In the rows, zero is written as 128.
The rows below come in pairs that one turn or mirror swaps. Which row does each named row swap with?
The rows were stretched afterwards, more along some directions than others.
J627: [ 99 145 124  86 154 138 141 136 139 126 134 133 136  91 136 134]
J595: [ 83 120 136 123 119 120 138 131 120 121 138 118 143 102 132 139]
J709: [153 144  78 128 107 117 126 159 116 157 107 126 163 130 116 106]
J166: [155 135 113  87 149 153  98 133 128 144 100 114  94 150 148 103]
J766: [130 142 114 120 108  92 100 107 137 117 109 107 151 103 118 122]
J753: [155 145  77 134 105 123 127 160 119 158  92 125 160 129 118  95]
J507: [123 130 146 125 166 149 164 110 109 123 122  92  98 166 153 134]
J168: [ 95 145 136 125 129 126 147  66 136 112 153 149 165 150 129 174]
J298: [ 92 128 133 147 127 115 140 111  97 101 130 161 137 164 131 148]
J369: [ 84 131 128 149 131 119 161 121 103 103 124 148 144 162 135 126]
J655: [142 138  93 151 108 122 146 134 110 159 103 119 159 135 117 103]
J748: [148 144 117 145 137 126 124 124 117 110 131 114 122 162 116 100]
J350: [124 109 150 148 124 127 113 113 142 142 116 105 118 124 135 108]
J866: [117 144 139 153 118 119 143  68 148 113 151 137 155 144 130 174]
J962: [158 122  81  98 157 145 114 159 105 158  89 129 105 132 131  99]
J577: [165 146  79 138 112 130 134 149 113 158 106 123 153 138 126  88]
J73: [ 68 115 115 102 138 118 147 132  98 122 127 145 141 109 141 146]
J408: [159 129 101  95 160 135  95 166 128 162 119 101 109 124 131  94]
J880: [122 146  99 125 121 109 143 104 106 121 116 121 132 138 162 144]
J465: [148 137 101 125 113  89 110 131 147 128 102  91 148 100 122 103]
J681: [117 113 153 123 141 139 126 119 167 113 110 106 136 111 139 114]
J947: [128 120 144 126 148 122 105 132 167 117 124 100 134 112 141 103]
J441: [140 135 117 140 145 119 134 134 132 107 130 113 126 158 111 101]
J367: [123 147 140 105 151 157 151 122 109 113 121 113  90 161 140 132]
J743: [ 69 126 132 114 124 125 148 129 115 119 129 137 158  99 128 141]
J982: [181 121  95 119 150 128  93 165 125 147  79  83  84 132 124  79]
J867: [121 145 155 156 118 115 149  69 148 115 146 128 152 148 123 168]
J685: [175 115  76 108 145 148 105 175 121 150  94  95 104 120 139  91]
J148: [117 146 130 119 156 157 167 111  98 114 138 124  97 158 142 146]
J925: [102 138 141 138 115 111 136  62 142 111 144 146 158 138 119 172]
J180: [116 117 154 147 149 134 144 102 150 129 136 126 142 117 147 124]
J213: [124 120 180 142 154 127 125 108 154 135 115  94 106 132 114 111]
J541: [119 129 130 145 163 149 164 145 109 133 134 124  91 134 108 119]
J614: [110 137 144 129 165 156 185 113  99 115 129 123  97 164 159 124]
J684: [ 73 108 131 107 140 122 139 144 117 126 118 117 156 115 135 129]
J756: [150 151 103 135 115 112 135 116 106 132 108 120 133 135 168 128]

J748 is swapped with J766
J408 is swapped with J213
J367 is swapped with J595

